500 stands for zero in the data rows.
Each row of this table is followed by its label. One hidden rule gives the labels. It looks at one to three of the table's principal directions, none of them among the few with the most spread.
tensor([499, 577, 422, 576, 365, 438, 453, 519, 561, 457, 425, 521, 384, 391, 666, 585, 504, 442, 472, 425, 481, 494, 427, 562, 448, 411, 546, 466, 439, 521, 618, 358]) P
tensor([651, 523, 590, 562, 548, 516, 580, 601, 484, 630, 523, 458, 594, 469, 349, 527, 415, 404, 665, 494, 475, 257, 714, 457, 700, 572, 338, 510, 543, 398, 750, 391]) P
tensor([555, 634, 664, 646, 463, 297, 423, 831, 426, 682, 763, 338, 649, 345, 219, 455, 314, 448, 606, 560, 468, 420, 759, 422, 552, 566, 479, 537, 481, 577, 700, 521]) E
tensor([443, 533, 473, 588, 444, 365, 458, 570, 406, 545, 589, 416, 474, 314, 486, 520, 430, 459, 419, 504, 518, 594, 514, 574, 416, 397, 593, 480, 407, 642, 477, 558]) M
tensor([625, 424, 613, 494, 645, 528, 606, 623, 517, 568, 609, 554, 555, 489, 244, 518, 383, 507, 640, 493, 456, 413, 669, 412, 617, 616, 356, 484, 477, 407, 671, 473]) P
tensor([491, 558, 460, 552, 409, 487, 471, 507, 429, 554, 404, 392, 565, 606, 603, 473, 568, 460, 587, 557, 508, 301, 571, 535, 530, 505, 527, 546, 652, 472, 508, 464]) P
tensor([390, 773, 559, 607, 362, 428, 540, 465, 545, 469, 559, 447, 434, 538, 671, 549, 509, 513, 335, 505, 556, 509, 317, 709, 422, 607, 665, 369, 614, 453, 361, 507]) E
tensor([535, 830, 511, 425, 517, 452, 863, 523, 469, 594, 463, 306, 534, 633, 280, 495, 531, 451, 372, 451, 566, 391, 560, 707, 564, 615, 415, 121, 592, 380, 413, 769]) E
tensor([580, 488, 461, 413, 587, 498, 659, 581, 557, 433, 445, 568, 430, 491, 352, 538, 496, 479, 531, 406, 497, 503, 577, 463, 493, 487, 398, 316, 392, 443, 602, 526]) M
tensor([439, 590, 412, 539, 417, 472, 365, 545, 439, 589, 451, 404, 589, 492, 524, 422, 577, 494, 549, 534, 462, 449, 577, 466, 503, 490, 516, 636, 551, 587, 547, 516]) P
tensor([586, 283, 556, 500, 612, 498, 458, 567, 500, 596, 642, 537, 527, 413, 341, 527, 347, 518, 569, 539, 452, 554, 546, 378, 573, 432, 416, 565, 447, 548, 503, 524]) M
tensor([436, 363, 432, 532, 421, 542, 404, 401, 488, 425, 451, 547, 405, 608, 757, 521, 571, 580, 533, 582, 481, 527, 350, 528, 382, 455, 640, 606, 596, 485, 376, 406]) M
tensor([517, 344, 431, 522, 480, 567, 345, 543, 578, 485, 393, 610, 473, 533, 633, 483, 586, 493, 668, 555, 408, 395, 558, 293, 516, 471, 470, 698, 570, 487, 638, 357]) M
tensor([420, 594, 442, 540, 422, 522, 437, 422, 633, 400, 430, 607, 394, 485, 729, 552, 549, 513, 410, 414, 516, 539, 313, 573, 448, 493, 582, 469, 497, 493, 461, 389]) P
tensor([573, 596, 525, 418, 594, 465, 706, 554, 424, 663, 532, 371, 637, 618, 185, 508, 416, 548, 504, 473, 480, 411, 587, 608, 599, 634, 370, 354, 570, 440, 454, 730]) E
tensor([529, 523, 459, 585, 351, 407, 391, 642, 398, 671, 486, 304, 580, 465, 484, 387, 550, 428, 628, 604, 426, 342, 725, 426, 507, 430, 500, 663, 570, 568, 701, 488]) M
tensor([546, 476, 522, 498, 473, 430, 459, 547, 474, 595, 522, 444, 602, 566, 423, 520, 387, 564, 550, 467, 460, 412, 501, 566, 525, 537, 480, 542, 542, 506, 508, 524]) P
tensor([538, 478, 435, 446, 579, 521, 566, 537, 509, 631, 469, 485, 542, 447, 317, 463, 505, 488, 511, 465, 429, 475, 615, 450, 579, 502, 369, 507, 467, 532, 596, 625]) M
tensor([525, 301, 522, 591, 566, 455, 324, 565, 535, 521, 566, 661, 515, 201, 480, 584, 321, 451, 537, 408, 451, 534, 545, 408, 548, 423, 462, 681, 309, 637, 690, 354]) P
tensor([469, 511, 549, 481, 576, 517, 612, 486, 560, 357, 539, 601, 413, 460, 493, 490, 499, 486, 425, 423, 591, 566, 495, 541, 441, 504, 540, 340, 392, 468, 469, 484]) P
tensor([697, 433, 679, 488, 560, 411, 428, 686, 417, 633, 669, 379, 719, 418, 166, 472, 275, 446, 663, 504, 496, 428, 732, 358, 674, 469, 326, 570, 400, 538, 685, 470]) P
tensor([495, 368, 518, 544, 547, 529, 368, 543, 609, 509, 513, 678, 471, 366, 528, 548, 468, 501, 532, 508, 393, 532, 494, 331, 526, 548, 461, 693, 468, 538, 647, 425]) P
tensor([506, 674, 548, 518, 540, 406, 536, 706, 362, 707, 628, 270, 705, 563, 195, 407, 467, 493, 583, 620, 493, 396, 726, 439, 589, 604, 435, 464, 636, 538, 452, 732]) P
tensor([568, 236, 475, 583, 379, 513, 331, 490, 635, 373, 418, 698, 272, 377, 818, 648, 497, 451, 578, 534, 393, 531, 375, 348, 420, 359, 547, 685, 444, 480, 717, 188]) P
tensor([575, 385, 589, 460, 572, 513, 458, 496, 427, 542, 598, 477, 595, 473, 352, 498, 400, 523, 548, 537, 492, 568, 535, 431, 569, 497, 428, 594, 443, 523, 508, 511]) E
tensor([489, 556, 502, 542, 542, 429, 466, 623, 429, 691, 574, 391, 651, 408, 301, 429, 439, 466, 526, 515, 470, 425, 680, 465, 586, 517, 439, 556, 512, 606, 548, 639]) M
tensor([468, 472, 479, 476, 486, 490, 477, 441, 523, 451, 441, 544, 480, 454, 562, 505, 514, 485, 417, 450, 510, 542, 448, 521, 462, 466, 524, 517, 441, 543, 493, 515]) E
tensor([421, 400, 418, 395, 493, 602, 495, 215, 513, 295, 349, 606, 386, 531, 751, 530, 609, 522, 325, 442, 578, 685, 248, 590, 396, 390, 589, 487, 416, 519, 298, 482]) E
tensor([459, 584, 515, 612, 314, 413, 350, 566, 449, 519, 545, 378, 485, 503, 657, 485, 540, 480, 524, 635, 482, 497, 472, 473, 422, 465, 626, 603, 598, 540, 500, 434]) M
tensor([531, 664, 552, 453, 443, 466, 467, 607, 454, 500, 508, 364, 619, 699, 414, 449, 551, 534, 599, 593, 507, 446, 552, 416, 517, 598, 478, 480, 631, 440, 460, 546]) E
tensor([524, 418, 467, 475, 625, 485, 594, 549, 405, 635, 586, 460, 558, 449, 254, 488, 409, 551, 528, 485, 464, 526, 605, 543, 530, 514, 433, 476, 448, 546, 492, 642]) M
tensor([558, 433, 561, 491, 505, 507, 465, 552, 423, 481, 606, 440, 503, 503, 430, 464, 490, 502, 593, 606, 513, 587, 561, 387, 489, 445, 494, 538, 467, 498, 513, 456]) M
tensor([599, 603, 481, 375, 533, 524, 701, 478, 372, 406, 423, 379, 544, 593, 345, 447, 549, 457, 559, 413, 618, 466, 638, 595, 521, 455, 417, 282, 383, 415, 553, 485]) P
tensor([626, 356, 503, 491, 471, 534, 513, 450, 497, 542, 413, 509, 494, 490, 530, 541, 467, 453, 584, 475, 449, 382, 543, 496, 576, 444, 412, 587, 481, 442, 685, 373]) P
tensor([491, 378, 462, 476, 488, 571, 476, 379, 577, 362, 454, 635, 327, 428, 676, 556, 552, 495, 428, 493, 496, 667, 344, 461, 425, 397, 540, 521, 400, 500, 492, 398]) M
tensor([501, 443, 497, 525, 518, 492, 471, 538, 506, 583, 540, 511, 507, 517, 471, 544, 461, 541, 527, 567, 428, 496, 471, 456, 517, 546, 490, 562, 587, 505, 461, 555]) M
tensor([320, 606, 372, 537, 515, 500, 593, 393, 505, 491, 450, 503, 409, 364, 606, 430, 603, 438, 273, 415, 591, 559, 473, 667, 418, 411, 613, 361, 438, 615, 349, 645]) M
tensor([453, 361, 446, 423, 377, 524, 212, 263, 425, 398, 356, 493, 594, 500, 741, 444, 544, 528, 434, 446, 536, 609, 339, 532, 442, 342, 580, 776, 395, 642, 437, 391]) E
tensor([548, 275, 527, 451, 592, 570, 476, 436, 458, 543, 560, 537, 562, 637, 442, 501, 417, 634, 606, 533, 468, 493, 458, 506, 528, 532, 477, 602, 556, 457, 400, 490]) P
tensor([418, 490, 478, 390, 575, 590, 594, 306, 511, 413, 535, 497, 447, 584, 537, 414, 556, 567, 328, 463, 627, 682, 344, 619, 443, 406, 569, 335, 453, 517, 172, 632]) M
tensor([582, 420, 584, 373, 571, 520, 527, 434, 456, 429, 539, 502, 564, 526, 365, 494, 424, 538, 478, 448, 549, 617, 472, 504, 517, 478, 438, 477, 366, 492, 470, 513]) E
tensor([412, 699, 441, 693, 388, 406, 630, 605, 513, 454, 442, 494, 323, 354, 679, 557, 584, 344, 453, 488, 539, 355, 591, 620, 405, 503, 629, 330, 527, 472, 638, 418]) P
tensor([588, 568, 595, 491, 608, 449, 664, 691, 502, 546, 585, 487, 547, 460, 211, 491, 426, 452, 569, 473, 497, 413, 722, 442, 564, 606, 384, 363, 452, 440, 668, 565]) P
tensor([469, 715, 483, 528, 438, 467, 514, 634, 501, 589, 468, 384, 574, 615, 447, 423, 608, 482, 567, 579, 467, 350, 630, 441, 527, 618, 483, 483, 672, 459, 544, 584]) P
tensor([456, 236, 465, 396, 565, 587, 436, 358, 528, 261, 490, 665, 374, 545, 647, 489, 538, 593, 469, 488, 565, 729, 332, 450, 345, 358, 600, 510, 370, 528, 311, 435]) M
tensor([588, 317, 435, 451, 585, 536, 575, 514, 453, 510, 360, 548, 521, 471, 423, 505, 513, 430, 618, 453, 472, 355, 687, 436, 557, 447, 384, 535, 440, 485, 679, 475]) P
tensor([450, 695, 552, 512, 615, 459, 732, 583, 557, 523, 666, 514, 426, 391, 279, 505, 444, 503, 341, 434, 545, 623, 517, 602, 480, 597, 495, 219, 417, 490, 444, 677]) M
tensor([528, 349, 435, 545, 468, 498, 435, 496, 409, 599, 415, 460, 545, 474, 549, 495, 510, 458, 603, 549, 439, 359, 607, 475, 535, 442, 481, 673, 549, 538, 609, 461]) E
tensor([451, 637, 488, 560, 506, 511, 623, 583, 616, 566, 552, 543, 394, 550, 480, 531, 548, 550, 480, 547, 419, 478, 469, 514, 476, 664, 513, 401, 641, 405, 504, 574]) M
tensor([553, 542, 599, 433, 552, 452, 644, 600, 458, 416, 642, 439, 501, 619, 307, 451, 440, 571, 539, 491, 583, 558, 560, 548, 426, 536, 521, 283, 445, 421, 430, 546]) M
tensor([549, 290, 504, 587, 467, 627, 283, 440, 653, 543, 412, 713, 460, 459, 729, 593, 511, 504, 638, 555, 324, 395, 424, 308, 609, 564, 435, 871, 603, 443, 739, 233]) P
tensor([476, 414, 517, 501, 565, 541, 362, 494, 540, 559, 536, 569, 581, 480, 479, 489, 464, 541, 524, 524, 451, 518, 479, 389, 568, 535, 463, 662, 534, 558, 462, 521]) M
tensor([464, 515, 460, 600, 490, 427, 530, 595, 418, 613, 513, 424, 517, 361, 453, 452, 504, 406, 513, 521, 493, 390, 691, 521, 501, 463, 521, 516, 495, 578, 607, 555]) P
tensor([606, 363, 567, 316, 699, 602, 520, 442, 495, 405, 516, 587, 621, 570, 281, 487, 421, 558, 564, 408, 560, 587, 519, 404, 606, 503, 342, 473, 359, 471, 450, 504]) P
tensor([565, 286, 433, 396, 502, 613, 364, 362, 545, 438, 326, 637, 511, 599, 624, 579, 535, 573, 588, 492, 401, 517, 361, 390, 534, 500, 420, 720, 516, 463, 547, 381]) P
tensor([414, 550, 433, 469, 525, 561, 470, 419, 459, 528, 425, 460, 592, 541, 523, 373, 612, 492, 475, 486, 543, 451, 562, 515, 530, 499, 506, 553, 536, 554, 428, 576]) M
tensor([472, 562, 510, 584, 473, 445, 475, 582, 510, 619, 577, 479, 486, 431, 464, 564, 460, 511, 476, 581, 407, 527, 470, 475, 506, 584, 507, 557, 579, 525, 520, 570]) P
tensor([465, 615, 534, 534, 543, 485, 522, 545, 554, 472, 551, 562, 485, 359, 440, 509, 479, 459, 432, 427, 522, 554, 527, 498, 516, 549, 486, 445, 402, 528, 575, 494]) P
tensor([587, 159, 498, 450, 527, 638, 378, 372, 568, 399, 409, 694, 426, 551, 673, 575, 505, 549, 620, 535, 421, 521, 389, 352, 513, 451, 461, 725, 491, 435, 575, 288]) P
tensor([467, 474, 381, 379, 631, 573, 690, 418, 493, 495, 439, 517, 444, 565, 402, 486, 570, 539, 419, 462, 528, 581, 472, 558, 484, 468, 456, 316, 484, 494, 315, 704]) M
tensor([443, 381, 462, 499, 522, 550, 373, 433, 531, 436, 457, 599, 488, 458, 626, 485, 535, 503, 491, 496, 509, 545, 450, 426, 481, 434, 537, 617, 468, 567, 451, 449]) M
tensor([388, 657, 498, 508, 438, 480, 348, 516, 573, 525, 545, 466, 541, 557, 564, 458, 556, 553, 413, 569, 485, 596, 366, 431, 478, 546, 562, 548, 614, 568, 315, 610]) M
tensor([388, 870, 572, 594, 379, 373, 423, 531, 533, 574, 627, 398, 569, 420, 501, 532, 432, 522, 302, 465, 517, 599, 340, 654, 494, 631, 587, 456, 533, 573, 407, 584]) P
tensor([512, 299, 597, 557, 522, 451, 333, 512, 488, 419, 659, 606, 476, 288, 518, 532, 335, 512, 495, 465, 520, 669, 464, 456, 440, 395, 566, 635, 285, 612, 562, 347]) P
tensor([495, 246, 343, 317, 521, 705, 524, 212, 581, 213, 189, 703, 323, 666, 817, 515, 723, 521, 483, 454, 538, 573, 313, 451, 403, 358, 517, 509, 458, 416, 399, 382]) M
tensor([429, 841, 532, 487, 515, 414, 745, 523, 517, 475, 602, 414, 439, 467, 365, 526, 474, 491, 261, 414, 609, 632, 416, 720, 445, 570, 548, 123, 446, 485, 327, 706]) P
tensor([540, 314, 562, 474, 502, 558, 365, 420, 543, 372, 451, 625, 494, 520, 647, 544, 486, 495, 547, 519, 504, 516, 418, 384, 505, 463, 504, 649, 479, 482, 516, 346]) E
tensor([460, 708, 499, 481, 515, 482, 565, 485, 472, 684, 535, 377, 652, 595, 344, 464, 471, 576, 429, 467, 476, 441, 483, 651, 587, 660, 454, 460, 618, 494, 400, 693]) P
tensor([487, 225, 471, 553, 375, 552, 288, 385, 616, 312, 379, 708, 309, 461, 915, 582, 558, 490, 526, 535, 448, 543, 314, 396, 376, 371, 623, 727, 479, 496, 583, 213]) P
tensor([429, 434, 446, 641, 416, 460, 425, 476, 591, 511, 480, 611, 331, 264, 724, 583, 495, 425, 392, 489, 436, 538, 412, 519, 433, 419, 591, 592, 453, 579, 604, 412]) M
tensor([557, 572, 579, 448, 636, 502, 479, 661, 473, 639, 648, 441, 703, 588, 162, 463, 409, 585, 630, 553, 454, 490, 619, 360, 638, 660, 354, 522, 572, 491, 469, 632]) M
tensor([469, 359, 432, 362, 493, 552, 441, 266, 600, 352, 325, 657, 438, 543, 686, 584, 517, 568, 332, 379, 494, 643, 208, 565, 428, 442, 523, 541, 421, 529, 363, 513]) E
tensor([540, 306, 440, 361, 542, 573, 437, 330, 524, 426, 371, 593, 507, 552, 563, 549, 492, 550, 465, 433, 489, 591, 344, 482, 509, 410, 447, 572, 429, 525, 411, 497]) P
Which label does each new row get?
tensor([526, 377, 546, 521, 588, 503, 521, 541, 527, 516, 566, 576, 466, 381, 432, 534, 433, 461, 496, 517, 481, 534, 547, 415, 529, 481, 460, 513, 443, 525, 543, 516]) ~ P
tensor([492, 445, 558, 496, 493, 511, 411, 449, 606, 427, 505, 615, 467, 478, 606, 564, 457, 516, 434, 481, 491, 568, 352, 457, 494, 510, 519, 556, 487, 504, 462, 445]) ~ E
tensor([498, 770, 582, 540, 467, 416, 530, 626, 429, 607, 586, 338, 645, 546, 335, 476, 468, 491, 512, 541, 510, 425, 591, 537, 567, 656, 475, 446, 597, 481, 510, 596]) ~ E
tensor([390, 662, 418, 395, 493, 520, 648, 309, 485, 469, 396, 443, 498, 670, 559, 515, 581, 578, 278, 441, 570, 566, 280, 746, 439, 557, 567, 307, 588, 480, 169, 730]) ~ E
tensor([466, 607, 579, 470, 677, 546, 627, 582, 500, 540, 667, 512, 579, 635, 258, 482, 462, 615, 532, 548, 522, 528, 526, 485, 553, 712, 462, 367, 608, 423, 318, 662]) ~ M
tensor([433, 541, 353, 469, 438, 558, 597, 373, 507, 401, 275, 526, 363, 584, 725, 556, 694, 461, 424, 526, 504, 481, 391, 557, 421, 480, 556, 425, 589, 444, 418, 531]) ~ P
tensor([442, 707, 493, 489, 449, 502, 567, 437, 391, 451, 402, 384, 599, 624, 545, 433, 604, 471, 482, 476, 606, 377, 553, 645, 500, 580, 550, 428, 570, 456, 446, 514]) ~ E
tensor([516, 438, 507, 672, 385, 481, 327, 579, 637, 490, 488, 642, 369, 323, 731, 608, 480, 424, 575, 528, 393, 441, 472, 373, 501, 478, 530, 685, 505, 499, 763, 230]) ~ P
tensor([524, 332, 466, 306, 580, 590, 618, 286, 512, 289, 396, 617, 414, 629, 542, 540, 519, 595, 405, 393, 569, 666, 308, 605, 402, 442, 510, 381, 373, 442, 330, 519]) ~ E
tensor([558, 215, 490, 437, 568, 612, 454, 434, 500, 428, 487, 609, 482, 655, 548, 487, 497, 619, 666, 527, 473, 489, 474, 438, 476, 479, 496, 612, 519, 424, 476, 370]) ~ M
tensor([396, 647, 485, 510, 594, 492, 611, 498, 444, 546, 534, 470, 580, 539, 397, 475, 497, 540, 431, 459, 560, 462, 526, 642, 512, 628, 529, 378, 558, 511, 340, 662]) ~ E
tensor([469, 518, 507, 374, 499, 467, 405, 381, 409, 404, 466, 450, 641, 588, 484, 496, 452, 576, 410, 423, 592, 625, 355, 593, 466, 469, 534, 499, 425, 582, 276, 577]) ~ E
tensor([452, 585, 556, 548, 497, 496, 374, 566, 555, 514, 560, 520, 567, 497, 514, 477, 500, 502, 515, 544, 496, 490, 499, 392, 544, 570, 510, 577, 567, 528, 472, 491]) ~ M
tensor([411, 627, 529, 560, 481, 503, 523, 455, 537, 450, 513, 543, 455, 450, 599, 518, 532, 479, 388, 480, 541, 525, 428, 577, 473, 570, 576, 458, 513, 493, 458, 492]) ~ E
tensor([513, 449, 470, 553, 413, 535, 396, 529, 454, 489, 432, 442, 505, 569, 647, 426, 616, 442, 660, 617, 498, 364, 617, 381, 503, 433, 532, 629, 599, 478, 582, 362]) ~ M
tensor([563, 369, 522, 391, 586, 520, 618, 409, 561, 411, 432, 617, 454, 495, 458, 572, 435, 505, 415, 379, 519, 541, 426, 554, 495, 481, 441, 403, 385, 463, 494, 530]) ~ E
tensor([483, 539, 559, 533, 505, 473, 520, 500, 533, 518, 555, 511, 491, 468, 502, 540, 447, 493, 427, 506, 506, 515, 446, 533, 512, 542, 518, 468, 523, 498, 452, 538]) ~ E
tensor([554, 338, 435, 339, 512, 649, 529, 289, 474, 292, 261, 564, 462, 632, 659, 466, 658, 461, 533, 468, 574, 494, 472, 457, 487, 380, 463, 517, 437, 429, 492, 389]) ~ E
tensor([494, 513, 421, 495, 522, 553, 588, 489, 496, 614, 437, 454, 485, 510, 465, 446, 595, 465, 509, 538, 451, 424, 593, 481, 549, 503, 442, 502, 573, 484, 542, 592]) ~ M
tensor([463, 539, 534, 625, 502, 398, 562, 576, 551, 464, 600, 594, 364, 227, 506, 594, 389, 432, 385, 403, 514, 575, 495, 597, 426, 484, 569, 399, 331, 553, 625, 443]) ~ E
tensor([565, 468, 500, 469, 465, 519, 555, 430, 536, 414, 394, 552, 430, 479, 581, 569, 510, 447, 475, 439, 505, 487, 454, 531, 501, 465, 468, 470, 432, 442, 609, 399]) ~ E
tensor([473, 517, 534, 578, 459, 474, 391, 673, 520, 509, 566, 487, 515, 557, 519, 429, 552, 508, 648, 628, 464, 421, 620, 330, 469, 551, 546, 591, 616, 487, 558, 447]) ~ M
tensor([641, 383, 574, 532, 502, 490, 493, 575, 533, 483, 563, 555, 457, 424, 453, 567, 380, 476, 623, 469, 470, 474, 555, 444, 541, 454, 432, 520, 399, 443, 709, 301]) ~ P
tensor([367, 972, 424, 619, 451, 369, 801, 650, 485, 690, 528, 295, 468, 469, 370, 462, 580, 419, 333, 483, 529, 354, 626, 744, 485, 641, 551, 149, 651, 488, 443, 798]) ~ M
tensor([599, 187, 479, 295, 675, 661, 460, 362, 501, 409, 359, 653, 608, 718, 445, 528, 489, 614, 641, 468, 476, 479, 448, 375, 583, 524, 359, 625, 510, 429, 412, 482]) ~ E
tensor([594, 304, 575, 574, 440, 396, 298, 602, 425, 530, 615, 478, 544, 343, 476, 537, 327, 482, 617, 525, 460, 532, 561, 413, 490, 371, 509, 693, 372, 600, 664, 334]) ~ P
tensor([658, 152, 538, 346, 579, 612, 455, 366, 523, 462, 439, 621, 535, 684, 484, 589, 409, 634, 619, 505, 416, 520, 360, 424, 555, 508, 387, 656, 515, 400, 479, 422]) ~ E
tensor([419, 577, 471, 560, 375, 466, 452, 470, 586, 326, 428, 598, 343, 433, 756, 555, 573, 468, 409, 454, 524, 560, 372, 548, 358, 477, 636, 473, 446, 498, 547, 358]) ~ E
tensor([570, 406, 516, 386, 501, 509, 418, 527, 477, 463, 440, 464, 599, 660, 449, 456, 525, 535, 606, 553, 489, 475, 534, 355, 512, 477, 440, 571, 541, 487, 468, 525]) ~ P
tensor([547, 652, 491, 506, 620, 424, 805, 650, 427, 733, 614, 355, 538, 477, 128, 531, 402, 492, 473, 495, 472, 431, 657, 624, 586, 604, 383, 239, 550, 465, 480, 783]) ~ M
tensor([362, 513, 393, 533, 448, 519, 406, 412, 614, 423, 363, 650, 383, 426, 754, 578, 608, 488, 356, 494, 446, 577, 314, 474, 417, 513, 585, 580, 538, 561, 441, 519]) ~ P
tensor([558, 388, 591, 546, 584, 471, 531, 543, 533, 407, 562, 634, 444, 276, 458, 571, 369, 404, 492, 398, 551, 519, 573, 478, 518, 439, 474, 459, 293, 521, 662, 363]) ~ E
tensor([492, 454, 441, 576, 466, 484, 526, 575, 448, 496, 490, 495, 399, 419, 549, 497, 563, 445, 576, 565, 471, 471, 616, 460, 434, 451, 543, 522, 489, 502, 631, 433]) ~ M
tensor([513, 400, 475, 487, 410, 509, 381, 456, 535, 462, 416, 514, 485, 563, 660, 479, 540, 506, 538, 516, 477, 459, 449, 455, 467, 423, 534, 613, 533, 503, 520, 410]) ~ P
tensor([527, 423, 475, 546, 513, 483, 526, 586, 457, 537, 537, 486, 446, 424, 456, 498, 498, 465, 576, 554, 467, 492, 611, 440, 481, 449, 494, 511, 475, 514, 594, 480]) ~ M
tensor([528, 785, 491, 620, 428, 365, 724, 731, 419, 606, 554, 280, 444, 381, 357, 468, 540, 315, 514, 546, 547, 358, 775, 550, 509, 467, 490, 229, 514, 479, 658, 577]) ~ M
